In the rows, 128 means zero.
Rotation paths and how fast each direction turns (degrees each step)
Each turn is a multiple of 5 degrees from 10 to 175, or 0.
Each row of a path follows its step; steps can be skipped.
Rotation 1:
step 3: [139 126 134 124 134 134 133 127 126 123 125 124 119 125 133 123 131 125
 113 130 129 122 131 127 123 128 145 133 133 129 122 133 126 133 118 126
 123 121 131 128 139 133 114 135 133 126 126 132 116 114 129 124 126 118
 128 127 126 124 129 124 128 131 125 123 121 130 132 125 129 112 126 141
 127 133 126 122 124 126 123 126 137 137]
step 11: [140 132 132 129 136 120 134 127 130 133 134 129 121 117 133 129 134 133
 117 141 124 122 137 123 126 134 133 124 142 130 126 134 136 121 135 127
 118 137 127 136 133 124 133 129 129 134 128 131 140 130 130 126 135 135
 121 124 124 131 132 134 131 128 125 125 132 137 131 132 133 117 131 123
 135 116 118 131 135 124 125 122 133 136]
step 13: [131 120 115 121 130 126 134 127 128 132 138 131 132 131 128 122 142 131
 125 137 132 133 134 123 128 122 142 133 133 120 122 131 129 123 126 120
 139 127 124 124 128 134 133 123 134 123 129 119 125 131 124 128 131 126
 123 113 127 127 122 135 116 126 133 134 139 137 126 131 128 120 124 126
 136 127 127 130 128 140 130 123 113 132]
step 17: [134 124 128 124 138 129 142 133 128 124 125 127 129 125 129 126 134 122
 122 131 118 125 126 126 119 137 138 130 136 139 130 126 129 122 140 125
 124 130 130 130 125 123 116 129 137 119 123 120 136 129 138 130 131 126
 124 127 115 117 131 123 132 129 119 135 126 136 128 142 132 114 130 127
 132 131 123 123 129 118 132 120 128 129]
step 19: [138 109 118 128 134 133 124 129 121 127 136 136 124 132 137 126 138 135
 115 131 130 131 124 126 120 127 131 131 131 121 131 121 124 127 140 134
 139 122 120 123 127 125 135 126 136 129 135 128 131 122 137 119 131 125
 130 130 134 120 127 125 123 128 134 125 136 136 137 134 134 125 117 131
 133 122 122 126 132 133 126 128 124 122]
step 22: [133 116 125 120 135 128 132 140 134 134 144 136 131 122 126 135 132 126
 114 129 131 124 134 133 125 127 138 137 134 131 130 136 134 123 135 121
 130 126 120 121 135 126 139 131 130 133 123 133 126 118 134 123 122 128
 129 141 130 135 123 127 123 130 140 129 125 129 126 133 131 129 127 129
 126 127 120 121 125 119 134 119 122 133]
step 25: [132 120 130 127 136 120 132 127 131 137 129 130 134 120 140 122 139 126
 121 131 130 134 134 119 120 114 128 132 134 124 121 125 135 131 140 126
 136 124 130 124 127 126 143 137 137 130 123 128 126 127 128 122 133 127
 134 123 131 127 134 130 122 130 131 139 139 141 124 133 134 131 129 121
 130 121 121 125 125 132 134 126 130 138]
Speeds:
[128 128 128 130 131 130 129 127 129 128 125 127 127 128 128 128 126 130
 128 127 126 130 128 127 126 124 127 129 131 130 127 128 128 131 128 130
 129 129 126 128 125 129 129 129 127 128 131 128 129 126 128 126 128 128
 127 126 132 129 127 128 128 127 128 130 128 127 126 128 129 130 128 128
 128 126 129 131 129 126 127 129 129 129] => 70
[126 130 127 129 128 127 129 129 127 127 127 128 128 128 127 129 127 130
 132 130 126 130 127 127 126 128 128 129 130 128 129 130 129 126 130 127
 128 128 129 127 128 127 128 127 127 126 129 130 130 129 126 129 128 129
 129 128 126 128 128 127 127 127 124 129 126 129 127 126 128 124 130 130
 128 126 129 129 130 129 128 125 129 126] => 110
[130 130 128 129 128 132 127 128 130 126 127 130 129 128 127 127 129 128
 128 128 126 129 127 128 127 128 127 129 128 129 128 129 128 128 125 128
 126 130 132 129 128 126 127 127 126 132 126 126 129 130 129 129 129 129
 128 128 125 126 127 130 131 127 127 126 129 126 128 129 128 129 127 128
 130 129 127 128 129 126 128 128 130 129] => 120
[130 127 131 129 129 130 127 128 127 127 127 128 131 128 130 129 129 131
 126 129 127 131 128 129 128 127 127 128 127 125 129 126 125 130 128 129
 129 126 127 129 127 129 126 130 130 127 127 131 129 130 127 127 128 128
 127 129 129 126 130 128 130 127 127 129 126 129 130 126 127 128 129 129
 127 131 128 126 127 129 130 128 129 128] => 160
Rotation 2:
step 1: [127 137 127 126 138 123 127 129 136 123 130 120 129 126 126 134 124 131
 124 132 128 143 131 144 130 133 120 131 142 132 118 131 141 127 125 119
 131 121 132 113 124 127 129 115 136 129 119 132 138 129 121 130 120 129
 126 133 122 123 126 131 133 128 123 126 128 126 131 128 138 133 127 118
 129 127 119 131 116 117 141 132 135 140]
step 6: [138 129 136 136 138 136 129 115 126 130 130 132 132 127 122 140 120 134
 136 133 139 126 119 136 128 139 132 116 135 122 126 136 128 120 121 120
 141 135 132 123 133 120 126 127 133 128 136 130 116 115 129 135 120 126
 138 129 127 132 129 131 126 133 128 127 120 132 128 130 131 129 128 121
 123 117 125 138 124 125 142 120 124 131]
step 9: [127 123 136 129 129 127 131 119 131 124 136 122 133 118 125 131 122 138
 127 132 133 127 123 134 130 121 122 118 139 127 125 123 133 133 116 113
 137 132 129 118 132 134 119 125 122 135 118 141 125 131 133 137 120 123
 131 139 130 123 136 128 116 128 130 120 124 133 123 122 135 135 118 130
 121 125 116 125 131 118 131 139 135 124]
step 11: [136 132 126 129 132 140 132 129 127 128 123 134 138 118 123 143 127 122
 127 125 132 121 128 141 116 116 123 120 127 141 133 124 121 125 128 117
 126 130 137 124 131 134 130 123 127 125 129 137 136 127 125 139 121 114
 122 133 131 128 118 129 128 122 137 139 128 127 126 140 123 127 123 118
 119 122 123 135 133 119 125 124 137 129]
step 12: [131 127 137 123 122 142 131 132 127 117 125 114 134 133 128 130 128 126
 129 134 125 133 130 139 127 123 120 122 144 130 124 138 136 126 132 115
 125 131 130 115 136 121 137 114 134 122 122 132 139 125 127 133 119 128
 132 138 121 118 127 133 126 129 120 123 124 130 133 126 132 120 123 127
 122 124 136 118 125 128 137 135 138 136]
step 19: [132 140 132 129 132 147 137 135 119 129 121 115 129 118 134 141 121 131
 130 128 135 137 131 132 123 134 127 138 131 132 144 133 132 132 123 123
 134 130 137 120 137 130 127 130 126 118 119 131 123 130 124 131 132 126
 124 141 117 126 122 128 137 133 136 130 127 136 136 134 130 120 125 128
 131 118 128 131 131 118 136 125 131 130]
step 20: [128 118 132 125 127 125 132 142 125 131 130 122 129 122 127 132 133 129
 130 137 128 129 123 125 126 122 123 119 134 128 129 131 135 128 129 122
 141 135 142 116 134 131 130 112 126 133 122 143 126 136 127 140 118 122
 124 126 127 128 138 130 132 127 125 120 123 131 121 128 136 129 121 117
 113 124 116 136 129 117 140 128 128 127]
Speeds:
[128 129 128 130 128 128 127 129 128 128 131 127 130 127 127 131 131 126
 128 125 128 128 127 129 128 128 129 127 124 129 130 130 129 127 127 126
 132 126 129 130 127 128 127 126 128 127 128 128 129 128 130 127 128 126
 127 127 128 126 130 129 127 125 127 126 128 129 128 129 128 129 131 130
 130 128 129 130 127 130 130 127 127 127] => 160
[128 127 128 129 127 131 130 127 125 127 128 129 128 131 128 127 129 128
 128 129 127 127 129 127 128 130 130 129 130 129 127 129 130 127 126 129
 127 129 129 128 128 127 127 125 127 124 127 127 126 125 128 129 128 131
 130 127 128 129 129 129 129 127 128 127 126 127 128 129 129 125 132 128
 129 126 128 126 126 131 128 127 128 129] => 170
[128 132 125 125 127 127 130 128 128 131 129 127 130 127 129 128 126 128
 127 126 127 128 127 127 126 128 128 131 129 130 128 130 125 127 128 130
 129 126 127 130 129 128 129 129 128 128 126 128 127 128 126 131 127 128
 130 127 128 126 128 127 130 129 127 128 128 127 126 130 128 126 130 129
 131 128 126 128 128 128 128 129 130 128] => 125
Rotation 3:
step 8: [131 129 133 126 118 117 128 132 132 135 132 129 121 139 127 124 142 122
 136 133 126 128 124 117 130 129 112 121 138 136 126 126 114 135 117 133
 134 128 129 118 126 123 128 127 128 126 126 134 133 123 116 129 143 129
 135 125 129 124 127 128 129 135 136 128 119 132 136 123 128 125 120 131
 122 128 124 129 130 135 134 129 130 125]
step 9: [131 128 138 138 130 134 132 133 124 129 134 134 132 119 136 110 137 119
 134 115 123 129 130 132 125 128 130 115 126 129 123 127 130 127 122 120
 139 127 118 131 127 130 123 123 131 135 129 143 131 137 125 119 127 130
 123 122 125 130 125 129 126 126 132 126 120 126 136 133 125 130 139 116
 123 122 128 131 127 130 128 118 136 132]
step 10: [131 128 139 120 124 132 129 123 128 130 137 125 125 134 132 118 124 118
 116 125 123 132 131 122 128 131 123 131 119 126 123 129 122 118 137 132
 129 118 126 123 130 119 127 127 136 121 115 128 122 137 114 120 130 119
 133 126 131 125 126 133 130 131 119 139 135 131 124 122 133 128 121 123
 127 118 136 136 132 127 125 131 138 139]
step 14: [135 132 139 119 121 141 124 137 128 131 131 123 124 126 138 127 149 126
 129 129 122 135 124 127 127 138 118 129 140 132 131 127 120 123 128 132
 139 134 127 127 125 127 122 120 130 129 123 133 134 128 127 129 130 122
 135 134 131 126 131 127 126 125 118 130 118 129 133 125 141 134 127 124
 130 122 138 137 121 133 127 129 135 133]
step 17: [134 130 144 128 123 138 132 133 129 122 135 124 131 136 128 114 129 124
 128 126 122 124 127 122 120 130 125 115 137 135 119 126 129 134 124 120
 131 131 129 130 122 126 124 125 129 125 128 131 127 141 123 137 134 123
 127 128 139 131 131 139 136 135 125 128 127 117 136 127 129 129 131 123
 119 116 130 122 128 129 118 118 124 131]
step 21: [125 129 139 138 125 128 125 138 128 129 129 130 133 128 129 119 125 122
 123 125 118 134 133 133 134 135 118 128 120 123 128 127 132 123 130 138
 132 126 119 132 125 130 121 119 144 122 119 139 120 134 124 126 134 118
 128 135 136 128 129 127 131 132 129 127 135 127 139 119 126 132 128 120
 136 125 132 130 134 126 131 111 129 132]
step 22: [129 139 134 125 118 124 125 135 116 130 137 128 120 133 142 124 131 118
 118 135 122 129 116 129 128 134 129 124 126 128 126 131 116 138 129 132
 132 125 143 128 116 126 130 122 130 131 124 123 125 137 133 124 129 120
 129 129 129 130 123 128 129 122 130 125 129 126 132 123 137 122 123 128
 127 119 129 136 119 132 118 138 133 139]
Speeds:
[127 125 128 128 126 126 128 125 126 129 130 125 128 128 127 128 127 128
 127 130 127 128 128 128 128 129 129 128 128 126 130 129 126 124 130 130
 130 129 132 128 132 128 128 127 126 129 129 127 128 128 130 130 128 128
 128 130 128 127 127 129 127 127 129 129 126 126 128 129 128 127 127 127
 128 128 130 129 125 128 128 126 126 129] => 95
[129 127 129 125 128 128 129 127 125 126 128 126 129 126 127 127 128 129
 128 125 128 129 131 128 129 126 126 126 128 128 127 127 128 127 127 125
 128 128 130 130 131 127 128 128 128 126 127 128 127 130 130 128 129 127
 127 127 129 128 127 126 129 130 125 127 128 132 130 127 126 130 130 127
 129 129 129 125 127 129 127 129 129 127] => 100
[127 130 128 127 125 127 127 127 129 130 129 128 129 127 126 131 130 127
 131 126 130 130 129 127 129 129 127 124 125 130 129 130 129 128 129 132
 126 129 129 126 129 127 127 128 128 128 129 129 129 130 129 127 129 130
 128 127 128 128 131 126 126 128 127 127 131 128 128 129 126 128 129 129
 129 129 129 128 130 127 131 127 127 128] => 145
Rotation 4:
step 10: [136 141 137 128 134 123 127 123 124 132 130 132 125 129 129 116 128 136
 123 137 129 117 128 131 137 120 127 125 128 136 125 130 124 126 117 126
 134 122 138 113 136 130 128 129 131 132 139 132 138 128 129 132 127 130
 115 132 127 130 125 126 132 129 141 135 128 141 132 128 115 133 124 138
 136 128 138 129 126 128 135 133 122 130]
step 11: [134 119 124 134 139 135 125 129 134 113 133 123 131 128 126 129 136 120
 127 131 129 136 127 113 126 120 130 128 123 122 121 116 132 127 140 118
 128 139 121 118 130 135 127 129 134 122 133 122 138 132 127 123 126 133
 131 137 120 120 130 114 124 129 131 135 135 133 125 131 121 125 124 136
 120 128 132 126 127 122 126 122 123 123]
step 16: [125 120 120 115 131 125 129 130 141 123 131 130 125 126 128 121 126 119
 122 120 123 131 123 143 127 126 123 122 133 126 125 130 126 125 131 132
 137 127 136 122 143 134 133 129 118 122 135 134 128 133 132 131 121 137
 113 127 123 125 126 130 132 133 130 126 135 141 128 126 125 124 134 139
 125 140 132 119 124 123 124 133 132 131]
step 22: [128 137 139 136 135 120 131 131 139 133 125 134 121 128 123 132 128 135
 130 124 119 118 138 128 128 126 130 128 136 128 120 133 130 128 138 129
 128 129 135 133 132 138 125 126 114 126 123 131 130 137 138 130 127 127
 123 125 130 125 121 127 115 130 138 127 129 136 134 127 120 124 128 124
 128 126 138 128 123 113 133 140 134 140]
step 23: [124 133 128 132 122 127 123 123 132 126 132 129 133 133 129 119 138 130
 117 136 129 136 140 116 127 130 124 129 123 132 127 115 124 128 128 131
 129 132 129 128 131 131 124 138 137 128 132 129 121 124 128 123 128 131
 129 116 122 133 136 111 125 129 128 122 114 135 134 126 117 121 137 134
 121 118 132 136 139 122 131 127 119 128]
step 24: [122 131 122 132 130 140 135 131 118 130 136 122 132 124 131 128 122 122
 114 125 122 123 122 134 123 132 136 132 131 139 141 127 126 134 139 125
 138 144 114 125 122 128 126 133 132 119 126 123 129 134 126 126 130 139
 134 120 125 137 133 132 131 133 126 132 131 125 124 133 131 134 128 139
 128 126 135 123 124 126 126 124 133 134]
step 25: [130 138 136 127 119 121 126 133 126 139 127 130 134 120 132 129 123 127
 135 122 128 129 120 130 114 120 119 124 135 126 126 151 120 120 127 135
 132 129 124 123 130 117 130 118 131 123 144 128 129 125 134 134 123 136
 130 129 134 127 125 128 118 125 123 139 133 131 131 132 130 133 129 135
 126 124 130 125 134 124 133 132 121 123]
Speeds:
[126 129 127 127 128 128 126 129 128 127 127 127 129 126 127 131 129 128
 127 126 128 129 127 128 128 127 132 129 128 130 127 128 131 129 130 126
 128 128 128 128 128 127 127 126 128 129 128 130 128 129 131 129 128 125
 128 127 130 129 125 128 125 126 127 127 131 126 128 129 126 127 129 130
 128 127 127 127 126 130 129 129 129 130] => 140
[125 126 131 127 127 127 126 128 128 127 127 128 125 126 129 131 126 129
 127 127 127 126 129 128 128 131 127 125 128 126 127 129 129 128 128 130
 128 128 128 127 129 131 127 125 129 125 128 127 129 129 128 127 129 127
 129 130 127 127 127 126 128 128 127 127 128 128 131 126 129 129 131 126
 127 127 128 126 129 129 126 128 129 127] => 80
[129 128 126 127 129 127 128 129 127 128 128 129 127 126 127 129 126 126
 130 130 130 132 129 126 129 127 129 128 124 125 126 128 130 130 127 130
 128 129 126 129 130 130 128 129 129 128 127 128 129 126 129 128 126 127
 129 130 127 129 129 126 127 130 127 128 127 128 126 126 127 129 131 129
 129 126 129 131 128 129 130 130 128 129] => 120
Rotation 5:
step 1: [129 139 124 133 120 130 124 118 109 124 126 125 133 123 127 129 122 124
 128 120 141 127 147 120 130 133 118 135 136 133 134 129 118 117 129 130
 127 124 131 129 119 134 124 120 134 125 129 121 121 124 134 132 124 129
 134 115 127 126 114 126 131 130 124 137 137 130 132 125 122 122 131 135
 117 135 123 122 127 124 123 135 138 122]
step 3: [136 127 125 136 132 128 127 139 114 122 129 126 132 123 126 125 122 129
 127 132 128 119 125 133 127 135 133 126 126 134 130 134 120 117 124 124
 128 117 124 136 117 152 124 126 132 133 130 136 137 135 127 128 120 128
 127 112 131 127 132 126 131 126 135 131 143 138 137 128 133 124 128 131
 134 120 121 126 126 132 134 137 137 115]
step 4: [129 135 130 124 125 121 126 125 124 133 134 118 134 116 138 128 122 137
 139 122 140 120 132 130 121 138 137 129 130 122 125 143 119 117 128 131
 136 124 122 134 129 138 111 138 119 135 135 125 111 124 117 126 132 128
 128 124 134 117 128 122 130 130 128 123 126 130 138 135 126 126 130 131
 124 133 130 121 128 119 132 126 129 128]
step 6: [120 124 127 126 137 127 127 133 120 135 129 131 136 126 122 125 129 125
 131 136 137 130 136 127 113 135 129 130 130 129 131 144 117 130 124 121
 128 108 121 113 131 135 128 131 124 136 136 129 118 122 124 139 126 128
 129 122 119 126 131 132 133 133 124 131 131 131 141 127 138 129 129 131
 121 108 127 125 131 130 123 127 120 127]
step 12: [137 143 128 135 132 131 123 120 113 130 126 123 133 124 129 121 135 118
 127 125 129 124 129 124 120 131 130 136 131 133 129 140 124 125 133 120
 135 110 125 124 124 127 118 118 137 133 134 125 122 124 121 134 138 130
 130 108 134 131 123 115 136 126 127 133 134 139 139 131 135 130 126 127
 136 128 127 127 130 125 128 122 134 127]
step 13: [128 122 119 136 122 136 117 137 119 121 133 131 134 122 141 115 131 134
 138 130 148 121 133 126 123 130 119 132 131 128 135 141 125 116 128 129
 133 119 125 126 132 134 131 129 122 128 116 127 124 130 117 122 130 129
 135 118 125 129 121 129 127 126 128 121 131 130 140 124 129 122 123 132
 120 133 144 124 119 129 130 125 123 132]
step 25: [115 129 129 135 134 136 135 130 134 132 119 131 122 111 132 118 128 127
 138 128 144 115 122 127 111 123 117 128 128 138 132 141 126 123 121 127
 127 124 118 119 122 135 134 130 115 130 138 129 124 127 123 129 126 126
 121 121 133 129 123 126 128 130 123 123 126 136 126 138 128 130 129 131
 126 121 129 132 137 136 122 127 126 135]
Speeds:
[127 128 130 131 126 128 126 129 127 127 126 126 128 129 127 131 126 129
 129 129 127 125 129 128 131 127 128 126 130 130 127 129 127 129 128 126
 130 125 130 128 130 127 127 127 131 129 126 127 127 128 129 128 128 127
 126 128 130 128 128 128 129 126 128 128 127 130 128 129 127 128 128 128
 129 131 130 127 127 129 129 131 130 128] => 40
[129 127 128 128 131 126 124 127 126 129 126 130 127 126 128 128 129 127
 124 125 129 129 128 128 127 132 127 127 128 128 128 129 128 128 130 128
 127 127 129 127 127 129 125 128 129 129 128 129 128 127 129 130 129 127
 128 129 127 128 130 128 132 128 130 128 127 128 128 125 128 128 131 127
 128 128 129 126 126 124 128 129 129 127] => 125
[126 126 127 129 128 128 127 129 128 128 128 127 130 126 131 126 125 128
 129 126 131 127 129 129 129 127 130 129 129 128 131 129 129 129 130 127
 128 130 127 129 127 126 128 126 126 127 126 128 129 126 128 126 129 126
 127 130 129 127 127 127 128 131 128 128 126 127 124 128 128 126 131 130
 128 130 129 131 126 128 127 129 127 130] => 125
[125 130 129 126 128 128 129 129 130 128 131 129 127 128 128 129 127 128
 128 125 129 126 126 128 128 127 127 127 128 128 126 128 130 126 128 128
 129 129 127 129 128 131 127 128 124 129 128 128 127 129 130 127 123 130
 127 128 130 128 130 128 130 127 129 127 126 128 127 130 130 128 129 127
 128 129 129 125 126 129 128 128 128 128] => 70
